Look-ups in named tables: a row name and a column name give one cell, copied from the table.

genas
|  | lur | vefe | mim | tos | rer | niser |
|---|---|---|---|---|---|---|
| zutivog | -5086 | -3936 | -5041 | 8793 | -5703 | -876 |
| lifida | -6491 | 493 | -2828 | -4544 | -1437 | 29 |
| kos | -5355 | -6340 | 3338 | -6418 | -4690 | -4922 |

kos, tos -> -6418
lifida, lur -> -6491
kos, lur -> -5355
zutivog, niser -> -876
lifida, niser -> 29
lifida, vefe -> 493
zutivog, rer -> -5703
zutivog, tos -> 8793
kos, rer -> -4690
kos, mim -> 3338
kos, vefe -> -6340

rebovas:
          gimis   rezos   tomif
latug    50.110   1.444  62.207
gekose   64.137  46.071  72.594
nat      84.230  78.374  86.606
goser    53.500  70.018  38.195
nelal    61.700  63.861  70.081
roruf    50.714  77.968  34.424
fel      74.844  78.060  77.429
zerozo   71.369  50.354  40.726
rufonez  77.871  71.193  83.503
vin      55.656  58.129  38.628

roruf, rezos: 77.968
zerozo, rezos: 50.354
fel, gimis: 74.844
rufonez, tomif: 83.503
nat, rezos: 78.374
gekose, gimis: 64.137
roruf, gimis: 50.714
goser, gimis: 53.500

fupano =
	temafo	pob	domudab	tem	sotus	tas	pumamo	nop	puvumed	vudemus
robu	205	148	82	159	139	157	84	159	103	170
ribi	61	144	173	190	160	236	173	135	165	167
lin	133	132	97	190	140	217	96	154	108	187
mib	168	158	140	152	154	150	143	156	145	151
zofu	132	165	204	156	169	161	199	149	193	151
mareva	150	162	173	152	162	151	173	155	170	149
rurafu	207	136	63	166	133	157	66	176	85	180
zar	190	176	212	125	171	88	213	173	200	133

robu, domudab -> 82
zofu, pob -> 165
zar, domudab -> 212
mareva, pob -> 162
lin, vudemus -> 187
mareva, tem -> 152
robu, tem -> 159
Which row has the largest nop? rurafu

noni:
|  | nobi | pevid | nimolal | bup |
|---|---|---|---|---|
| tor | 0.520 | 0.651 | 0.598 | 0.794 |
| seb | 0.633 | 0.888 | 0.771 | 0.488 |
| dup | 0.522 | 0.748 | 0.746 | 0.681 |
| zafekon | 0.556 | 0.855 | 0.424 | 0.522 |
| zunazaz | 0.403 | 0.699 | 0.599 | 0.831 |
| gapo | 0.456 | 0.518 | 0.436 | 0.427 |
| fuvef | 0.374 | 0.677 | 0.355 | 0.254 |
| tafam | 0.392 | 0.640 | 0.272 | 0.153 |

What is the nobi of gapo in noni? 0.456
What is the pevid of zafekon in noni? 0.855
What is the nobi of tor in noni? 0.520
What is the bup of gapo in noni? 0.427
What is the nobi of tafam in noni? 0.392
What is the nobi of zunazaz in noni? 0.403
What is the bup of fuvef in noni? 0.254
What is the bup of dup in noni? 0.681
What is the nobi of fuvef in noni? 0.374

pom =
fields: mefa, tofo, duf, vuzato, tugo
noz: [531, 327, 362, 118, 605]
ramodu: [694, 93, 149, 534, 119]
bafodu: [564, 363, 491, 250, 511]
sigi: [58, 893, 662, 618, 225]
lozimip: [413, 371, 399, 273, 587]
danukez: [360, 459, 453, 393, 423]
nopug: [455, 286, 513, 15, 689]
kibadi: [152, 916, 633, 665, 205]
noliti: [419, 245, 179, 508, 348]
zud: [188, 652, 588, 542, 335]
vafefi: [250, 503, 399, 303, 501]
nog: [476, 343, 403, 238, 497]

What is the tugo of lozimip in pom? 587
What is the tofo of nog in pom? 343
What is the vuzato of nopug in pom? 15
What is the vuzato of kibadi in pom? 665
What is the mefa of sigi in pom? 58
What is the duf of lozimip in pom? 399
What is the tugo of zud in pom? 335
What is the vuzato of bafodu in pom? 250
What is the duf of kibadi in pom? 633
What is the mefa of nog in pom? 476
What is the vuzato of noliti in pom? 508
What is the tugo of noz in pom? 605
What is the vuzato of sigi in pom? 618
What is the mefa of noz in pom? 531
What is the tofo of kibadi in pom? 916

somo
columns: bez, vukabi, rul, tesoret, vem, gefenu, zote, fodeba, vagavu
tibuvi: [0.782, 0.368, 0.482, 0.337, 0.716, 0.596, 0.528, 0.568, 0.440]
besunam: [0.594, 0.512, 0.421, 0.504, 0.676, 0.454, 0.468, 0.655, 0.368]
senol: [0.563, 0.374, 0.429, 0.521, 0.364, 0.843, 0.955, 0.133, 0.536]
fut: [0.574, 0.391, 0.392, 0.505, 0.361, 0.831, 0.942, 0.145, 0.550]
zizu: [0.608, 0.448, 0.730, 0.421, 0.562, 0.690, 0.667, 0.397, 0.873]
fegi: [0.520, 0.651, 0.664, 0.541, 0.660, 0.330, 0.199, 0.885, 0.519]
pas: [0.583, 0.394, 0.331, 0.555, 0.401, 0.657, 0.682, 0.371, 0.366]
debi: [0.407, 0.679, 0.610, 0.682, 0.463, 0.445, 0.453, 0.615, 0.561]
gup: [0.641, 0.537, 0.921, 0.360, 0.749, 0.581, 0.584, 0.529, 0.953]
nokovuf: [0.833, 0.347, 0.440, 0.308, 0.767, 0.641, 0.542, 0.577, 0.431]
dis: [0.343, 0.644, 0.490, 0.761, 0.281, 0.510, 0.552, 0.510, 0.453]
rup: [0.156, 0.751, 0.661, 0.813, 0.271, 0.440, 0.558, 0.527, 0.689]
nok: [0.507, 0.662, 0.652, 0.541, 0.654, 0.368, 0.366, 0.748, 0.493]

What is the zote of pas in somo? 0.682
What is the fodeba of dis in somo? 0.510
What is the vagavu of nok in somo? 0.493
What is the zote of dis in somo? 0.552
What is the tesoret of gup in somo? 0.360
What is the bez of debi in somo? 0.407
What is the zote of debi in somo? 0.453
What is the vukabi of besunam in somo? 0.512
What is the vem of nok in somo? 0.654
Which row has the largest vukabi? rup

